The rows of T fall into several groups, which share some directions, and each row is roughly a mix of its group's hidden directions, except some rows that fit no group.
T, 98 rows:
[[-13   0 -16   1  18   9   8  12  25  11]
 [-13   5 -14   3   0  -9  -3 -15  23  24]
 [-12   4   6  -7   1  27  12  11   0 -24]
 [-24  -6 -16  -5 -10 -21  -6 -16  -9   0]
 [-20 -10  -5 -13 -12  27  -5   8  -3  11]
 [ 20  16  20   4  -4   0  -8  -5 -24  -3]
 [ 15  17  23  -1  -1  19   3   4 -15 -12]
 [-29 -14  -8   9  -3   7  16  14   0   9]
 [-11   5   2 -25 -13  10  -5  24   5   9]
 [-10  -4 -13   5   6  10  -8  16  28 -15]
 [ 18  -1   7  10  -4 -14  -1   2 -18 -27]
 [-17   7  12 -21  -1  13  12  12  17   8]
 [  1  -9   5  15 -14 -17   1  -4 -20  24]
 [ 29   0  16 -11   0  -6 -10  -9 -18  -2]
 [ 11  -7  11  12  -2  -1   4 -30 -16  13]
 [ 11   1   9   2 -16 -33   0 -14  -6   3]
 [ -2  -5 -32  12  -3  14 -10  -4  13 -10]
 [ 16   4  21 -12 -14  -6  -1  -8 -25   3]
 [ -7   3  24 -14 -19  -8  12   2 -18   9]
 [ -9  -9 -19   0   3  33  -5   2  -5 -11]
 [-16  -1 -31   6 -10  -3 -13   8  13  -6]
 [ 12   2  23  -7 -10 -20   0 -16 -16  -7]
 [-13  -9  -9  -7  -8  21  -9 -27  -8   0]
 [  0   5 -11  -4  -8 -17  -3 -20  -5  29]
 [-12  -1  23 -18 -15  -9  15   7 -11  11]
 [  4   8  28  -4   4 -14  11  -4 -19  13]
 [  1  -4 -14   4  -9 -16   6 -30 -13  12]
 [  9   7  15  -3 -11 -19   1 -22 -15  15]
 [  3   9 -22  10   1 -13  -9 -26  11  -8]
 [ -8 -11  18 -27 -15  -6  11  11  -3   7]
 [ 23  17  13  -1   5  -5 -18  -8 -10 -16]
 [ 13  -4  -5   2  23  23 -15   8  -7 -13]
 [ 10  12   1   9   0 -17  -8 -11 -13  29]
 [ -4  -2 -14   6  -1   9 -23  23  12 -15]
 [ -9  -4   9  -7 -17  25   6 -16 -13  15]
 [  1  -5  26 -22  -8 -11  10   4 -14  10]
 [-16   3 -14  -6   8  15   1   9  22  21]
 [-16   2  -6  11  16  11   1  21  23  -5]
 [-16  -8 -19   2  -5 -23  -3 -11   1  21]
 [-11 -15 -11 -11   0  16  16   8  25  -3]
 [ 10  -6   1  19  -3 -22  -1 -26  -7   8]
 [-21 -16   0   7 -13  11  21  12  -6  13]
 [-24  -1 -21  12   8  13   4   7  19   3]
 [-18  20  25  12  -1  -7  11   7  -6   5]
 [ -3   3  14  20  12 -18   5  12  23  -2]
 [ -7   9  25 -19 -14  -1  14  15   5   3]
 [ 17   4  18 -14   7   7   2  -3 -19 -23]
 [ -7  -9 -17   6  24   3   1   7  27  -1]
 [ 30   7  15 -11 -11  -2  -7 -15  -8  -8]
 [ -6   2 -31  16  12   7  -3  -4  18  -1]
 [-18  -6   3 -12 -15  10  -1  22   4  21]
 [  7   0  -1   4 -21 -23 -22  10   4 -11]
 [  7  -3  19  -4  10   8  12  32  -7  -2]
 [ -5 -11 -18   0  16   6  -5  11  29  -7]
 [ -1  -4 -30  19  14 -10  -9  -5   7  -5]
 [ -2   7 -25  19   7 -11  -2   7  23   3]
 [  6   3  32 -10 -17  -6  10  -6  -9   8]
 [ 30  14  11   0   0 -11 -12 -12  -8  11]
 [ 12  -6 -10  10   1 -15   1 -30 -16   8]
 [-21  -3 -23  14   9   6   7   4  20   1]
 [ 12  -4  -1  -4 -17 -24 -10 -21 -11  11]
 [ -9  -5 -17  -6   5  34  -5   3  -3 -10]
 [-21 -10   1 -12 -23  10  -6   6  -2  21]
 [ 16   8  17  -4 -14  -6  -1 -12 -28   3]
 [  4   0  27 -21 -16  -7  -1  -4 -17   1]
 [ -6   7  -3 -22  -3  28  16  -2  11  -7]
 [  5  11  13  -4   3 -22   7  23  15  15]
 [  4   4  -8 -13  -9 -28  14 -17 -11   6]
 [ 18   2  14 -14  -9 -20   6 -14 -19   2]
 [ -9   5  -1 -13   1   9   3  32  15  14]
 [ 24   2  22 -13  -5  -7  -7  -6 -20  -1]
 [-18  -5 -10  -3  13  15   7  15  19 -17]
 [ -1 -11  20 -28 -10  -9  11   5  -9  10]
 [ -1   4 -28   9  12  10  -6 -20  11 -10]
 [ 11  20   6  -2  -7 -10  -9 -20 -21  12]
 [-14   2 -25  23  15   5   6  -7  11   5]
 [ -1   1   0  10  17   5 -11  26  18 -14]
 [-13   0   1 -19 -12  31   5   1  -7   8]
 [-12 -12  -4  -1 -10 -22 -13  -9 -10 -23]
 [  4  -1  12  10 -11 -30   0 -21  -3   9]
 [ -9  14  27   8  19 -11  11  10   2   7]
 [ -8 -16   3  22  12   1   3  28   6  -4]
 [ 16  -8  -7   0  -5 -28 -14 -15   5  13]
 [ 30   1  13  -8   8  -1 -20   2  -1 -14]
 [ 13  -1  14 -18 -11  20 -13   5 -18  -6]
 [ 23   8   9  10   8 -23   4   3  -5 -20]
 [  8  10  35  -8  -1 -11   1   6 -13   1]
 [  8  16  -9  30  16   2  -6 -14  -6  -1]
 [  2  11 -13   5  28   3   7  -3  24   9]
 [  7  -8  -9   4  -2  27 -26   2 -10  -8]
 [  0  -1   4   7 -16 -18  -4 -13 -25  18]
 [  5   7  -1  -4  27  -7   5  24  13 -14]
 [ -5  -2 -27  21  10 -18  -2  -9  10   0]
 [ -8  -1   0 -12  12  25   6  25   7  10]
 [ 10   2  10 -16 -28 -17  -5  -6 -14   1]
 [ -5   9 -14  11  17  -8  -2   3  10  30]
 [  2   4  16   3 -10 -32   3  -5   5  17]
 [  5   8 -11   6  18 -25 -22  -7   8   1]]

Each list below has four rows that fit no group; the rest each fit one group, if only roughly. Name those rows in the order they come.
- Z_267: [ -1  -5 -25  18  12  15  -2 -11   0 -17]
- Z_147: [ 17  -5  11 -12 -13   9  -8 -14 -26   0]
- Z_369: [ 11   6 -10   9 -13  15 -23   1   3 -23]
- Z_702: [ -4 -11 -14   9  -2 -21  -2  -5   5  29]
- Z_368: [-13   0   4  -5   5  34  -2  18   7  -3]
- Z_990: [-15  -1  -5   0 -20  -8  12 -22  -3  20]
- Z_652: [ -3  -4 -30   8   0  20 -11 -12   9  -8]
- Z_883: [ 26  -4  14  -1 -12 -14 -14 -11 -11  -9]
- Z_902: [-18  -4 -22 -16   6   5   4  -8  23  -8]
- Z_422: [-15 -11   0 -15  -7   7  -1  21  24 -10]
- Z_841: [ 10  -1  25  -9 -13  12 -15  17  -5  -9]
- Z_863: [ 17   0  29  -1  -7 -15  -7   5 -17  -7]
- Z_920: [  2   4  29 -15  -4 -14   2   2 -18  13]
- Z_37: [ 16  -9  19   2  -7 -22  -4   0 -22   5]
 -> Z_652; Z_863; Z_920; Z_37
- Z_705: [  2   2  24 -18 -11 -14  13   8 -14  10]
- Z_504: [ -3   2 -26  19   0 -11  -8 -16  17   2]
- Z_396: [  1  -9   4 -24 -26 -19  -4   4  -3   6]
- Z_812: [ 13   2  -5 -11  -9 -23 -15 -26  -1   4]
- Z_585: [  7   9  31 -13  11  -1  -7  13 -12   5]
- Z_316: [ 13   9  29 -15  -3 -20   5   5  -6   1]
- Z_252: [ 17   0  27  -3  -1 -16   5 -10 -17 -10]
- Z_120: [ 19  -1  22  -6   0  -7   2  -9 -21 -18]
- Z_80: [ 17  11  -8  19  18  -9 -15  -1   7 -18]
- Z_247: [  3  10  30  -8  -8 -10   7   0 -21   7]
- Z_596: [ 18   4  28  -9   0 -14   6   5 -15  -8]
- Z_782: [ 10  -5  16 -23 -23  -3  -2   0 -17  -1]
 -> Z_705; Z_396; Z_585; Z_80
- Z_19: [-10   2 -29  15  -1  -6  -8 -12  19   6]
- Z_884: [ -6   3  33 -17  -9  -5   3  17  -3  -1]
- Z_892: [-29  -9 -15  -4 -16   5  12   8  12   3]
- Z_709: [-13  -5  -7  -8 -10  18  -3  32  -1   3]
- Z_351: [-12 -14  -6  -6 -21 -23  -2 -14 -13  -2]
- Z_950: [  5  13 -16  -8  24  18   0   6  16  -9]
- Z_942: [ -4   4  33  -9  -1  -2  16   9 -16   0]
- Z_478: [  3 -12 -15   2  -9 -19  -2 -16   5  26]
- Z_791: [ -8   2  19 -27 -10   2  -1   6   2  22]
- Z_933: [-16  -1 -18 -13  -2  27  -8 -11   6   5]
- Z_970: [-12 -14 -19 -10 -16  23  -7   3   7  12]
- Z_588: [-11 -11 -32   4   1  -4   5  -3  18  11]
- Z_903: [  7   7   1   8  -4 -31  -1 -15  -6  20]
- Z_947: [ -8  -7 -35   9   0  11  -8 -12  -2   4]
 -> Z_942; Z_970; Z_588; Z_903
- Z_575: [ -5  -9  -8  -4 -20 -23  -5 -21 -12   7]
- Z_991: [ -6  -8 -28  23   0  10  -7 -11   1 -12]
- Z_712: [-19   3 -13  21  18   5   4   7  20   3]
- Z_23: [ 19  10  21   8  -2 -17   2   4 -10 -20]
- Z_212: [ -5  -3 -27   2 -13 -19  -1 -21  -5   8]
- Z_560: [-8 -6 -4 -5 -3 39 -6  1 -6 -1]
- Z_96: [-16  -2  -8  -4 -18  -5  -1   1   0  33]
- Z_572: [ -6  -2  18 -25 -18   9  -2  15 -12   4]
- Z_22: [ 29   6   1  -2  13  -3   3   5   2 -27]
- Z_103: [-24 -13 -18  -1 -10  -9   8  -7   3  21]
- Z_518: [ -5 -22   5  12 -12  13  -1  -5 -26  -9]
- Z_607: [ 18   4  12   5   6 -31  -2   9   4 -13]
- Z_207: [  0  -2 -16   6  21  26   5  13   5 -12]
- Z_834: [ -1  -4 -22   6   9   7  -8   3  22 -24]
 -> Z_23; Z_96; Z_22; Z_834
- Z_216: [ -8 -11  16  -2   3  20   2  30  -4   5]
- Z_635: [  3  -9 -18  24  13   8 -23  -1   6  -7]
- Z_697: [  0   6  31 -13 -10 -10   8   3 -17   7]
- Z_527: [ 12 -11  -8  16  -8  -7 -12 -27 -13   4]
- Z_404: [ -9   8  10   9  20 -13  20  11  20   1]
- Z_833: [ -6  -3  16 -18  -7  18  -5  27  -3   2]
- Z_333: [ -1   4  21 -20  -8   6   3  19 -19 -10]
- Z_967: [ -5  -6  17 -14 -28  -7  -8  -6 -17   4]
- Z_885: [ -5  -3   9 -10  -8  36  -8  10  -5  -2]
- Z_14: [  3   7 -24  23  -1   6  -2 -22 -11   3]
- Z_824: [-23  -4 -23  -3 -15  13  -9   5   8  11]
- Z_861: [ 12  10  25 -12  -5 -10  13  -9 -19  -5]
- Z_685: [ -8  10 -21  10   1 -17  -2  -5  26  11]
- Z_248: [  1  -9 -11   6   8  28   1  13 -12 -20]
- Z_388: [ 15   6  31 -18  -9  -7   3   8  -6  -4]
 -> Z_216; Z_833; Z_333; Z_861
- Z_799: [ 7  0 -8 10 34 -4  3 12 13 -9]
- Z_729: [  6   4  28 -21  -2  12  15  -1 -11   5]
- Z_891: [ -9   4  22 -19 -18  -6  18  -5 -11   6]
- Z_106: [-14 -10  -3  -7   1  34  10   5  -9  -7]
- Z_196: [ 14  13  -2   7  17  -1  -8  16  11 -26]
- Z_153: [ 24  11   1  16  20   2 -16  -5   1 -13]
- Z_436: [ -9  -3 -29  12  -2   9 -10 -21   5  -8]
- Z_306: [ -7   6  26 -20  -4 -14   9  14   0  11]
- Z_335: [-19  -8 -17 -15   1  10   9   0  21 -13]
- Z_887: [ 26  11  14  10  18  -6 -15  -5  -5  -7]
- Z_687: [  9   2  21 -22  -7  21   2   4 -16  -1]
 -> Z_891; Z_106; Z_196; Z_306
- Z_798: [-24  -4 -19  20   0  11   3  -2  15   9]
- Z_630: [  3   4  32 -10  -7   1  -3  24  -6   2]
- Z_618: [ 31  10   6   0   7   1 -24   2  -7  -7]
- Z_492: [ -3  -2 -17 -14   7  13   7   0  31   9]
- Z_423: [ 20   6  25   3  13 -11  10   7 -11 -11]
- Z_61: [ -7  11  -3  -9  16  25  11  11  17 -10]
- Z_904: [ 17   8  25 -20   5  -8   9   8 -11  -6]
- Z_809: [-25   2  -9 -10  -9  -5   5   7  13  24]
- Z_41: [ -4   1  -7  -4  19  23  -8  24   9 -11]
- Z_582: [  6   9 -14   8  23   6  -4   4   6 -27]
- Z_254: [  5  10  -8  16   3 -31   1  -3  18   8]
- Z_756: [-7 13 10  8 11 27 15 18 -3  5]
 -> Z_630; Z_618; Z_809; Z_582
- Z_300: [-10  -5  -3   5 -13  10   9 -16 -21  24]
- Z_558: [ -6   3  -9  -1  14   8 -10  29  16 -14]
- Z_232: [-26 -11  -7  -5   6  -2  17  12  17  12]
- Z_308: [-11   3 -28   3  12   4  -1  11  24   0]
- Z_589: [-19   0  17  -8 -10 -11  21   3 -12  16]
- Z_662: [ 24  10  22 -14   6  10 -16   1  -2  -5]
- Z_897: [  8  -8  10   8 -16 -22 -11 -10 -23  -2]
- Z_68: [ 17  15  14  -6  16 -24   9  -2  10   4]
- Z_577: [  2  -4  21 -11  -5  15  -9  26 -12   9]
- Z_671: [-20  -5 -24   6  -5  15  -5  10  14  13]
 -> Z_300; Z_308; Z_662; Z_577
- Z_171: [-16  -3 -21  17 -15 -16  -2  -8  15   5]
- Z_186: [-2 -8 -6 21 20 -8 -4 20 13 13]
- Z_472: [  0   9 -21  19   3   1 -12 -27   3   2]
- Z_341: [ -7   6 -16  13  -6 -22  -4   1  22  16]
- Z_529: [ 15  -7  17   4 -17  10 -18 -11 -19   3]
- Z_715: [ 10  -4 -13  26   8  -4  -2 -18   5 -20]
- Z_443: [-13   0 -29   7   7  15  -6 -13  15   4]
- Z_310: [  6   5   8 -16   7   9  -9  30   5 -16]
- Z_784: [ 15  14  -3  25  22   1 -13  -8   1  -7]
- Z_822: [  0   7  30 -13 -17  -8   5   4 -16   1]
- Z_420: [-26   1   3  -7 -23  10  12   3   9  15]
- Z_292: [ 0  8 -5  0 22 16 14  0 27 -4]
- Z_766: [-22 -14  -6 -10  -3  -3  13  18  14  17]
- Z_358: [-23  -5 -18  15 -18  -1   2 -12   8  11]
 -> Z_472; Z_715; Z_292; Z_766
- Z_513: [-12  -2  13 -16 -25 -15  14  -4  -8   8]
- Z_645: [ -3   6  19  -3  -7 -10  16  -9 -24  16]
- Z_759: [ -8   2  12 -10 -18 -11  16  -9 -21  15]
- Z_471: [ -4  -4  28 -11 -12   2   8  -1 -25  -5]
- Z_974: [ -5   3  12  11 -15 -30 -15   4  -4  12]
- Z_281: [-12  -5 -24  22  16  12  -3  -6   9   2]
- Z_957: [ -5   9  14 -21   6   3   7  16  14  23]
- Z_593: [-24  -2 -12  -5 -14  21  12  -8  -2  14]
- Z_28: [-14   0   9  -9 -28   6  10 -13  -6  17]
- Z_430: [-18  -8 -20   3  -4  -3  18 -13  -3  21]
- Z_674: [ -9  -8 -16   4  -2  24  -6   9  16 -21]
- Z_464: [-4  7 -6 -2 19 23 10 15 22  3]
- Z_148: [  4   8  27 -18  -1 -16   6   4   2  18]
 -> Z_513; Z_471; Z_974; Z_674
- Z_849: [-19  -6 -21   8 -12   4  -2 -25  -8   5]
- Z_770: [  4  -3   0 -13  -8  19  -8   0 -21 -25]
- Z_765: [ -5  -5  -9  -8  11  26   2  12   7 -24]
- Z_203: [ 15   4  34 -13  -7   0   0  10  -9  -5]
- Z_746: [-10  -1 -18  17  -5 -17  -2 -17  14  16]
- Z_483: [ 21   1  18   3   9  -7   8   6 -17 -21]
- Z_490: [-11   5 -23  21   6   8  -5  -4  22   7]
- Z_523: [ 21   1 -16   7  22   8  -9  -2  13 -15]
- Z_360: [ 17   2  32 -12   1   9  -5   8  -9  -6]
- Z_681: [ -4  -9 -25  25   8   3 -16  -8   7   0]
- Z_562: [  8   6  14 -18 -12  20   9  -3  -4 -23]
 -> Z_849; Z_765; Z_490; Z_523
- Z_288: [  1  -4  -2   9 -13 -15   9 -31  -9  13]
- Z_935: [ -9  -9  20 -17 -15  11   2  15 -13  14]
- Z_591: [  1  10  15  12  15  21   5  22  -4 -13]
- Z_667: [ -5  -9 -20   2   3  25 -11   7  21  -4]
- Z_916: [-25  -3 -15  -5 -14  23  -3   5   9   7]
- Z_334: [ 13   4 -17  16  22  14  -3  -2   8 -18]
- Z_745: [  6   9   0  -4  20  27  -4  17   0 -15]
- Z_263: [ -4   6 -16   9  -8 -21  -9 -21  17  11]
- Z_413: [  8   9 -13  17  16 -16   0 -21  16  -1]
- Z_77: [-19  -3 -13   1  -2  23  -5  18  17   9]
 -> Z_667; Z_334; Z_745; Z_77
- Z_313: [  0   9  -4  -1  25   9  -8  13  21 -18]
- Z_354: [ 20   3  26  -4  -3 -24   5  -7  -7  -1]
- Z_493: [  8  10 -17  21  16  15  -1  -2   6 -20]
- Z_362: [-12  -2 -25  10   3  10  -2  23  17   0]
- Z_557: [-16  -7 -10   4  -2   3  -1 -24  10  26]
- Z_980: [ 14  19  27  11  11  -5 -10  -1  -9  -5]
- Z_426: [-13  -4 -31  11   8  -2   6  -9  14  12]
- Z_692: [ -4   2 -26   7  14  19  -2  15  14  -5]
- Z_125: [ 11  -4 -19  14  12  17 -19   5  12 -12]
- Z_323: [ 16   2  20 -15  -4  -6  11 -16 -20   6]
- Z_659: [  0  -7  12 -23 -21 -22   8   4  -8   4]
 -> Z_493; Z_426; Z_125; Z_659
- Z_366: [-10  10  22 -16   3  12  20  -3 -17  -1]
- Z_359: [ -8   3  31 -16  -9 -10  10  13  -7   5]
- Z_496: [-12  -3 -28  16  -5 -14   0 -16   6   8]
- Z_487: [ -4  -2   0  13  -4 -23  -2 -20  -5  25]
- Z_943: [ 13  -1  22  11  13   6 -12  11 -12 -20]
- Z_958: [  0   4 -14  19  25   5  -8   4  22  -6]
- Z_823: [-21  -4 -11  24   4   9   9 -12  12  13]
- Z_397: [  2   1  24 -13  -2 -13  13  -4 -19  18]
- Z_528: [ -2   2 -21  14   0  15 -15   6  18 -18]
- Z_424: [ -2   3  -4 -11   5  29  18   8  19   3]
- Z_515: [-14   3 -27  17   4  16  -5 -11  14  -1]
- Z_930: [  4   3 -27  22  10  -6  -4 -14  11 -10]
 -> Z_366; Z_487; Z_943; Z_515
